In the data rows, zero lies at 4.5, halfway between 4 and 5.
Here are some points:
[4 5 8 1 3 7 6 4 5 5 2 4 4 5 6 7 2 7 4 8]
[3 4 2 6 6 4 3 3 3 8 7 6 5 5 2 3 6 0 6 3]
[4 6 5 1 3 6 7 3 6 5 0 3 3 6 9 7 3 6 5 8]
[4 3 8 3 3 4 1 6 6 0 7 6 4 1 5 4 2 9 0 2]
[4 5 9 2 3 4 0 4 5 0 9 6 5 2 4 6 3 9 0 2]
[4 6 3 4 4 7 6 3 4 6 1 2 3 6 6 7 4 4 8 8]
[3 4 6 5 4 5 3 6 4 3 4 5 5 3 4 4 4 5 4 4]
[6 5 2 5 4 5 6 4 5 7 3 4 4 6 5 5 5 3 7 7]
[4 4 5 5 4 3 1 5 5 2 8 6 4 3 3 4 5 6 2 2]
[5 6 1 7 5 5 7 5 4 9 3 3 4 6 4 4 5 0 9 4]
[4 4 6 6 4 3 3 6 4 4 6 5 5 3 3 4 5 7 3 3]
[4 5 5 5 4 5 7 5 5 5 2 3 3 6 6 5 4 4 6 7]
[4 4 3 8 7 5 6 4 5 6 6 6 4 4 2 2 5 0 6 2]
[4 7 4 0 2 5 7 5 5 8 2 4 3 6 7 6 3 4 6 8]
[6 4 7 3 4 3 2 7 6 0 7 5 5 1 4 5 3 9 0 2]
[5 6 4 5 4 6 6 3 5 6 3 4 3 6 5 5 5 1 6 7]
[5 5 5 5 5 4 5 5 4 5 6 5 5 4 4 4 4 5 4 4]
[4 6 6 2 4 6 4 3 5 5 4 5 3 5 6 7 3 5 4 6]
[3 4 1 5 5 4 4 4 4 9 5 6 5 5 2 3 6 0 7 3]
[4 4 5 7 6 3 3 5 3 3 7 6 6 4 2 1 6 3 3 3]
[4 3 2 7 7 2 4 5 4 6 7 7 6 5 1 3 7 0 7 2]
[4 5 8 3 3 8 5 5 5 3 1 3 4 4 7 7 2 8 3 8]
[4 3 7 3 5 4 2 4 3 2 4 4 6 4 4 5 5 6 4 5]
[5 4 2 5 5 3 4 3 5 5 5 5 4 5 4 5 6 3 7 4]
[4 6 2 8 4 9 9 3 5 9 2 2 3 7 5 4 5 0 6 8]
[5 5 2 5 4 4 5 3 3 9 4 4 4 6 4 4 5 3 8 5]
[4 4 2 4 6 2 7 4 3 9 2 5 5 8 5 5 6 0 9 7]
[6 5 4 3 4 6 6 3 6 5 2 5 4 5 6 7 3 6 5 7]
[5 6 7 4 2 8 7 4 4 6 0 1 2 7 8 7 1 7 4 9]
[5 3 5 5 6 3 2 5 4 1 9 7 6 1 2 3 4 6 2 0]
[4 4 1 7 6 3 3 4 3 5 4 4 5 6 3 2 7 0 7 3]
[6 5 4 3 3 6 5 4 6 3 4 3 4 9 6 6 3 7 4 7]
[5 5 2 4 4 4 7 5 6 6 4 5 4 6 5 4 5 5 6 5]
[4 6 4 2 4 8 6 4 5 6 1 3 3 5 7 6 3 5 5 7]
[4 5 4 3 3 5 3 5 5 3 7 5 5 4 5 5 4 6 2 3]
[6 4 7 3 5 4 3 6 5 1 6 5 5 3 5 6 3 9 1 3]
[5 6 4 6 5 6 7 5 4 7 2 3 4 6 5 4 4 1 7 7]
[5 5 7 4 4 4 2 5 4 3 8 5 5 2 4 4 4 8 2 2]
[4 3 6 3 5 3 2 5 4 0 7 6 6 3 4 6 4 9 1 3]
[5 4 6 3 4 5 3 4 5 1 6 5 5 2 4 6 3 8 1 3]
[4 3 2 9 7 3 4 4 3 6 7 6 6 3 1 2 6 0 5 1]
[7 6 9 3 3 4 6 7 7 2 2 3 4 6 7 6 3 9 1 7]
[5 4 2 8 6 3 5 6 4 6 6 6 6 4 2 3 5 2 5 3]
[2 4 2 5 6 6 6 3 5 6 3 4 4 7 5 5 6 1 8 6]
[5 6 2 3 3 6 6 0 4 9 2 3 4 7 6 6 4 4 9 8]
[5 2 3 9 7 2 2 5 3 5 9 7 6 2 0 1 6 3 4 0]
[5 4 7 6 5 6 4 3 4 2 5 4 4 4 5 4 3 6 1 5]
Then 12 other points, each followed by its number:
[3 2 8 4 5 4 1 6 4 0 6 6 5 1 3 4 3 9 0 2] 0
[3 2 4 6 6 4 3 4 4 2 6 5 5 5 3 2 5 2 4 3] 1
[4 3 1 7 7 3 2 3 4 4 8 7 6 4 1 3 8 0 7 1] 2
[6 4 3 9 7 1 5 6 3 6 5 5 6 6 2 1 8 0 6 2] 3
[5 5 2 5 4 5 8 4 5 7 3 3 4 6 5 4 4 4 8 6] 4
[6 3 6 4 5 4 3 6 6 1 7 6 6 2 5 5 2 9 1 2] 5
[4 4 4 8 7 3 2 5 3 3 7 5 5 3 2 2 6 1 2 1] 6
[5 3 6 4 4 1 0 4 4 0 9 5 5 2 3 4 5 9 1 1] 7
[4 5 2 8 7 4 4 5 3 6 5 6 5 5 3 3 6 0 7 3] 8
[4 6 3 3 3 5 6 4 4 8 2 4 4 7 6 7 5 1 9 8] 9
[5 6 5 2 5 4 6 4 5 5 4 6 3 5 6 5 5 3 5 6] 10
[6 4 8 2 4 4 5 5 5 1 5 5 4 2 5 6 2 9 1 4] 11
Which two of these numbered points are nearest to each point below, ignoring the 2 directions in which the first points spread most? Their numbers follow each, nearest first.
[5 6 3 4 3 4 5 4 4 5 2 3 3 5 6 5 5 5 6 7] > 7 4
[4 6 2 8 6 4 5 5 4 9 4 5 5 6 4 2 7 0 8 4] > 8 3
[5 5 2 4 5 4 6 3 6 7 4 2 4 6 5 7 6 4 7 6] > 7 2
[5 6 5 3 4 5 4 5 4 3 3 5 4 4 6 6 4 7 3 5] > 8 11
[5 5 4 4 5 5 8 4 4 7 2 4 4 7 5 6 4 3 7 9] > 11 8
[4 4 5 3 3 4 3 3 4 4 6 4 5 4 4 5 3 9 3 4] > 7 4
[6 7 5 3 4 7 9 3 5 6 0 4 3 6 7 6 2 6 5 8] > 11 5
[3 3 4 6 7 4 2 4 4 1 7 6 5 4 3 3 5 2 3 1] > 1 6
[5 3 5 6 4 4 2 4 4 4 6 4 5 4 4 5 6 5 5 4] > 7 2
[6 3 7 5 6 2 2 7 5 1 5 4 6 3 4 4 5 7 2 2] > 3 8
[3 2 7 5 6 4 1 5 4 1 6 6 6 2 3 4 4 6 2 1] > 0 8
[6 5 5 5 5 4 7 5 4 6 1 3 4 7 6 4 5 3 7 7] > 3 8
[6 5 4 6 6 4 6 4 5 5 5 6 5 4 3 3 5 2 5 2] > 11 5
[5 5 3 5 5 6 7 5 5 7 3 4 5 5 5 5 3 5 6 5] > 5 4
[6 5 8 4 4 3 4 7 5 1 4 3 5 3 5 5 4 9 1 4] > 3 4
[5 4 3 5 5 3 5 5 5 4 6 5 5 4 4 3 5 6 5 3] > 4 5
[5 3 5 3 5 3 3 5 3 5 5 6 6 5 4 6 4 4 5 5] > 9 11
[5 3 7 5 5 2 2 7 4 1 6 5 6 3 4 3 5 8 1 2] > 3 8
[4 3 1 7 6 2 3 3 5 4 8 7 5 4 2 3 8 0 6 2] > 2 7
[4 4 0 5 6 6 5 2 4 7 4 5 5 7 4 4 6 0 9 5] > 2 1
[5 3 8 4 4 5 2 6 5 0 5 4 5 2 4 4 2 9 0 3] > 0 8
[5 3 5 7 8 1 4 6 4 2 9 7 6 3 1 2 6 3 4 0] > 11 8
[5 5 2 4 3 5 8 4 6 8 3 3 4 5 5 6 4 6 8 7] > 4 5
[4 6 2 6 5 7 7 4 3 9 1 3 4 8 5 4 4 0 9 8] > 8 0
[6 5 4 2 4 6 5 5 6 4 4 4 4 3 6 7 3 9 2 6] > 5 4
[5 5 6 6 6 2 2 7 4 2 5 4 6 2 3 2 6 6 3 2] > 3 8
[5 6 2 8 6 3 6 5 4 9 3 4 4 7 4 2 6 0 7 5] > 3 8
[5 4 2 8 7 3 4 5 3 5 5 6 5 5 2 2 7 0 6 3] > 8 6
[5 4 4 8 7 4 4 4 3 5 5 5 5 5 3 2 5 0 4 4] > 6 8
[2 4 3 8 6 5 4 3 3 6 7 5 6 5 2 1 5 0 6 2] > 1 0
[4 2 8 6 5 4 1 6 4 0 8 5 7 2 2 3 4 9 1 2] > 0 8
[5 3 9 4 5 2 3 7 5 1 7 6 5 4 2 3 4 9 1 2] > 3 11
[4 3 3 6 5 3 2 4 3 4 7 5 5 3 3 3 5 3 5 2] > 7 8
[5 5 6 5 4 4 5 5 6 3 6 4 5 4 4 4 5 7 3 3] > 4 11
[6 3 8 2 4 4 4 5 5 0 7 5 5 3 4 6 4 9 1 2] > 11 4
[6 6 7 3 2 6 7 6 6 5 0 1 3 6 9 7 3 9 4 9] > 3 4
[4 6 6 2 0 8 7 5 6 4 3 1 3 6 8 8 2 9 4 8] > 4 5
[5 7 4 4 3 7 9 5 6 8 2 2 3 7 6 4 3 4 6 8] > 4 11
Now 12 new points, numbered from 0 again:
[4 7 4 3 2 7 6 5 7 6 2 3 3 5 7 6 4 5 5 7] 0
[5 4 7 4 5 1 2 7 3 2 9 6 6 2 3 5 6 6 3 1] 1
[5 5 7 0 2 6 6 5 6 3 2 3 3 5 8 7 2 9 2 7] 2
[4 4 6 3 4 3 2 5 4 2 7 6 5 4 4 5 5 6 3 3] 3
[4 5 0 4 5 6 7 3 6 9 2 5 3 7 5 5 6 0 8 6] 4
[3 6 0 5 4 6 6 3 4 9 4 4 4 6 5 4 6 0 8 7] 5
[4 5 4 3 3 6 5 4 3 7 1 1 4 7 6 7 5 4 7 8] 6
[4 5 6 2 4 7 6 5 8 0 4 4 3 3 7 6 2 9 1 4] 7
[3 3 3 7 5 2 3 5 4 6 7 6 6 3 1 2 6 2 5 1] 8
[5 3 3 6 5 3 4 5 3 3 6 5 6 5 2 4 7 2 6 2] 9
[4 3 9 4 3 6 2 5 4 1 4 5 5 2 4 5 2 9 1 4] 10
[5 6 3 7 5 6 7 4 4 8 2 2 3 7 6 4 4 0 7 9] 11
The same question for these:
[5 6 7 0 2 5 6 4 6 4 2 4 4 7 8 7 4 7 5 9] > 3 1
[3 6 4 5 3 6 7 4 4 8 2 3 4 6 6 4 4 2 7 8] > 8 5
[5 5 5 5 3 4 3 6 5 4 7 5 4 3 5 5 5 6 3 3] > 0 5
[6 4 4 6 5 3 0 7 4 2 8 6 6 1 2 3 6 6 1 0] > 0 2
[5 7 3 6 5 7 6 4 4 8 1 2 2 7 6 4 3 1 7 9] > 11 10
[5 5 8 3 2 5 3 6 5 2 5 4 5 3 5 7 2 9 1 6] > 8 2
[5 4 5 5 5 2 4 6 2 6 7 6 6 3 2 4 6 4 4 0] > 1 2
[3 6 2 2 3 6 7 3 3 9 1 4 4 9 6 7 5 1 9 9] > 3 6
[5 3 8 6 5 4 1 5 4 0 8 4 5 2 4 3 3 7 0 2] > 11 10
[4 6 5 5 3 8 6 4 7 5 4 2 4 6 7 6 3 7 4 7] > 0 5
[5 5 9 2 3 5 2 6 6 0 7 6 5 1 5 6 3 9 0 2] > 0 8
[4 5 6 2 2 5 3 5 5 3 5 4 4 7 6 6 4 6 3 5] > 3 2
[5 4 3 3 4 7 4 3 6 5 4 0 4 5 5 7 5 5 6 6] > 6 5
[3 5 8 1 2 4 2 5 6 1 6 6 3 4 6 7 4 9 2 5] > 3 5
[4 4 3 5 5 3 4 4 3 6 7 7 5 5 3 5 7 0 6 2] > 3 1
[4 3 2 7 7 2 0 5 2 3 9 9 5 4 2 3 8 0 5 0] > 3 9
[4 4 2 2 5 4 5 3 6 5 6 4 4 5 3 4 6 4 6 4] > 4 2
[4 2 5 7 6 5 2 3 4 3 6 6 7 3 3 2 4 3 3 1] > 10 8
[4 5 1 4 5 4 8 3 3 9 2 5 5 8 5 5 7 0 9 8] > 3 2
[5 4 5 7 6 0 2 6 1 5 7 7 6 3 1 2 7 1 5 0] > 1 3
[5 3 5 7 7 3 4 4 6 1 8 7 5 2 2 3 5 4 2 0] > 7 2
[4 4 2 6 7 7 6 2 4 8 2 4 6 6 4 3 4 0 8 6] > 10 8
[5 4 6 0 3 5 5 4 5 3 5 5 5 5 6 8 4 7 5 6] > 3 1
[3 4 4 5 4 5 2 5 5 2 6 6 4 3 4 4 5 4 3 2] > 0 4
[5 5 7 3 3 4 3 6 5 1 7 5 4 1 5 5 4 8 1 3] > 0 2
[6 5 4 4 4 4 5 6 4 6 7 4 4 5 5 6 5 6 5 6] > 1 3
[4 5 4 5 4 8 7 3 5 4 3 3 3 5 6 6 3 6 4 6] > 7 2
[4 4 7 3 3 4 1 5 5 1 9 6 5 2 3 4 3 8 0 2] > 5 8
[4 5 6 1 2 6 5 4 4 6 3 2 4 5 6 7 4 8 6 8] > 6 8
[5 6 3 3 5 6 8 4 5 8 1 3 3 7 6 5 4 3 7 8] > 2 8
[5 5 1 4 5 4 8 4 5 7 2 4 4 7 5 4 5 3 8 6] > 2 4
[4 4 5 8 6 4 3 5 4 3 7 5 5 4 2 2 5 2 3 4] > 11 10
[4 6 2 6 5 6 4 3 4 6 3 4 4 6 6 5 6 1 5 6] > 5 3
[5 5 4 3 5 2 1 3 6 1 8 6 5 2 3 5 6 8 3 1] > 4 3
[5 6 7 3 2 5 6 5 5 6 3 3 4 5 6 6 4 8 4 8] > 8 2
[4 4 3 7 6 2 5 6 3 7 6 5 6 5 3 3 8 1 6 3] > 1 2
[4 4 7 4 4 6 4 5 4 3 2 3 4 5 5 4 3 6 3 6] > 10 11
[5 6 3 5 5 4 9 5 4 9 2 3 4 7 4 5 6 2 9 7] > 1 2
